(in the rows, 128 means zero)
One hidden turn or mirror swaps the rows below in pairs. Which row is each named row swapped with?
Q409: [142 142 114 115 116 142 121 146 130 116 144  91 159 124 109 130  96 129
 120 117 135  89 139]
Q938: [150 124 106 143 128 148 129 118 144 111 163 144 165 108 127 165 123 135
 147 147 132 156 103]
Q82: [120 107 163 149 129 143 131 126 139 125 152 111 130 137 131 134 115 128
 176 117 146 124 104]
Q562: [115 116 123  94 112 118 129 103 101 138 158 137 115  90 118 150 120 145
 163 147 161 139 116]
Q948: [138 114 105 135 119 153 106 116 147 103 145 147 147 109 142 152 125 138
 139 146 152 156 107]
Q4: [114 109 107 154 136 107 108 129 115 159 126 145 160 116 132 139 153 150
 148 110 132 115 130]
Q620: [150 179 143 145 125 117 112 113  84 151 151 141 104 108 132 130 152 113
 110 145 148 121 100]
Q391: [112  94 140 149 120 142 120 132 126 124 144 130 114 136 137 117 126 110
 166 103 138 119 103]
Q449: [126 110 130 116 109 107 105  89 105 143 135 144 111  84 114 128 124 118
 150 138 142 132  75]
Q226: [140 185 129 117 117 106 141 103  99 111 161 120 116 133 110 133 129 167
  96 139 114 142  96]
Q321: [158 169 138 143 110 165 119 132 147 109 132 103 140 136 121 112 100 137
 110 144 124 111 105]
Q930: [122 146 120 136 127 140 114 131 103 137 118 123 103 129 147 120 140  87
 106  96 121 104 114]
Q34: [150 121 115 122  86 121 125 127 102 136 152 139 124 102 151 176 134 156
 158 144 106  87 128]
Q37: [147 185 138 124 122 103 111  92  89 143 149 144 111 109 130 120 139 135
 110 151 138 144  97]
Q749: [155 117 119 150 112  92 133  98 121 127 119 131 130 103 117 102 138 124
 140 127  98 100  71]
Q325: [138 148 130 119 110 156 122 150 134 106 157  99 159 135 103 122 105 138
 123 123 128  95 129]
Q172: [124 139 111  98 123 121 156 119  97 122 174 108 124 108 117 141 116 155
 166 147 157 128 132]
Q433: [140 147 114 106 112 124 165 121  96 124 163  96 132 102 114 151 118 154
 166 134 154 119 141]
Q482: [115 107  89 149 129 106 117 122 111 152 141 152 151 116 134 149 145 149
 158 121 130 144 120]
Q348: [143 167 111 152 151 114 144 125  98 154 155 138 158 115 137 155 145 135
 117 145  96 138 100]
Q26: [131 138 118 100 113 128 165 123  93 128 159 102 130 110 120 124 114 158
 156 141 169 134 130]
Q755: [117 113 120 107 107 120 116  88 103 146 154 142 121  87 126 144 114 119
 155 149 157 135 117]
Q364: [108 132 150 147 129 151 115 123 114 120 120 119 105 129 145 121 137  95
 121  98 128 109 108]
Q791: [109 140 136 135 121 148 122 119 111 139 124 129 112 130 147 114 143  78
 125 102 116 115 108]
Q101: [107 102 138 148 131 146 135 127 123 129 138 119 108 138 143 124 127 104
 154  95 138 122 110]
Q42: [129 109 121 164 146 122 107 117 124 153 115 151 137 114 135 129 152 128
 123 106 147  90 110]
Q278: [125 115 117 141 153 147 127 119 129 127 131 154 144  79 151 138 121 152
 125 155 125  85 138]
Q956: [164 153 118 149 134  91 141 132 104 136 140 130 122 129 126 112 146 149
 137 126  77  80  98]
Q41: [156 141 109 148 128  95 152 119 115 137 135 127 124 129 123 105 139 145
 142 120  77  85  88]
Q685: [158 157 106 143 131  91 141 124 114 138 140 132 128 122 129 105 138 152
 142 126  76  84  96]
Q916: [128 128 118 112 137 112 125 113 106 145 130 127 154  76 145 153 118 131
 165 152 117 105 148]
Q967: [147 142 150 126 117 125 132  92 135 134 135 104 115 151 128 154 145 148
 134 117  99 135  69]
Q222: [122 135 116  89 111 116 144 101  97 130 166 116 121 103 120 145 115 167
 164 138 154 134 134]
Q285: [148 176 142 142 123 172 137 123 152 110 124 106 137 135 125 114 111 139
 108 142 110 122 105]
Q681: [144 150 117 131 109 161 132 137 148 112 151  97 152 136 104 110  98 122
 127 121 133 103 119]
Q837: [130 123 106 136 152 143 137 122 121 140 133 149 142  78 150 140 127 141
 139 157 121  88 150]
Q216: [148 165 130 134 125 164 134 138 145  95 144 102 139 137 111 118 109 145
 102 134 135 113 118]
Q586: [118  97 154 148 124 140 119 127 141 130 157 116 126 135 129 130 117 130
 172 115 146 123 103]
Q971: [146 183 148 129 124 106 117 100  88 138 151 141  95 114 135 122 141 121
 116 162 140 124  95]
Q22: [145 176 139 152 112 168 134 119 142 106 123 115 116 135 145 115 123 133
 121 145 111 142  95]
Q207: [130 162 119 113 125 114 150  92 122 104 162 123 121 130 104 126 127 183
  96 133 125 139 103]
Q887: [153 172 131 131  96 121 119  98 128 144 115 124 137 121 139 157 134 179
 113 151  92 109 118]
Q978: [151 136 152 137 109 136 124  99 122 130 139 124  99 133 140 172 155 148
 137 124  89 122  74]
Q824: [134 163 121 110 124 121 162  97 133 101 161 129 119 118 115 143 120 177
  95 134 128 138 107]
Q786: [145 172 156 130 115 110 125 109  85 147 141 139 101 117 139 112 143 123
 107 149 157 129  98]
Q846: [154 175 109 135  97 122 131 108 134 146 101 123 144 122 138 137 146 167
 115 134  92  98 134]
Q399: [119 126 112 135 155 137 130 119 124 140 134 152 140  76 157 138 125 154
 137 148 119  85 148]
Q209: [155 174 103 133 129  98 124 135 107 140 160 144 111 136 133 125 156 162
 113 132  93 102 113]
Q579: [146 175 134 154 112 175 130 125 145 111 130 120 111 136 141 113 130 133
 129 143 119 136  90]
Q244: [119 108 144 138 120 137 123 115 120 135 124 117 101 127 138 118 128  85
 151 102 137 112  99]
Q280: [158 157  95 133 112 136 157 115 136 114  99 103 144 123 123 129 130 167
 126 116 109  91 125]
Q115: [130 130 102 121 134 116 127 118 114 146 130 135 156  78 141 144 109 145
 155 162 117 106 154]
Q830: [145 166 112 138 135  88 128 128  98 153 151 141 104 132 134 126 151 161
 120 130  87 100 111]
Q658: [147 191 139 114 117 100 140  99 104 124 153 137 113 120 115 131 133 152
 101 149 127 150  89]
Q215: [118 118 113 135 148 151 154 109 147 109 139 137 132  94 132 140 135 176
 101 139 128 101 127]
Q55: [121 110 126 114 109 112 108  71 106 137 131 147 112  87 125 126 121 119
 145 145 146 133  98]

Swapped with Q938: Q978
Swapped with Q226: Q755
Swapped with Q321: Q101
Swapped with Q209: Q916
Swapped with Q749: Q215
Swapped with Q34: Q348
Swapped with Q280: Q42

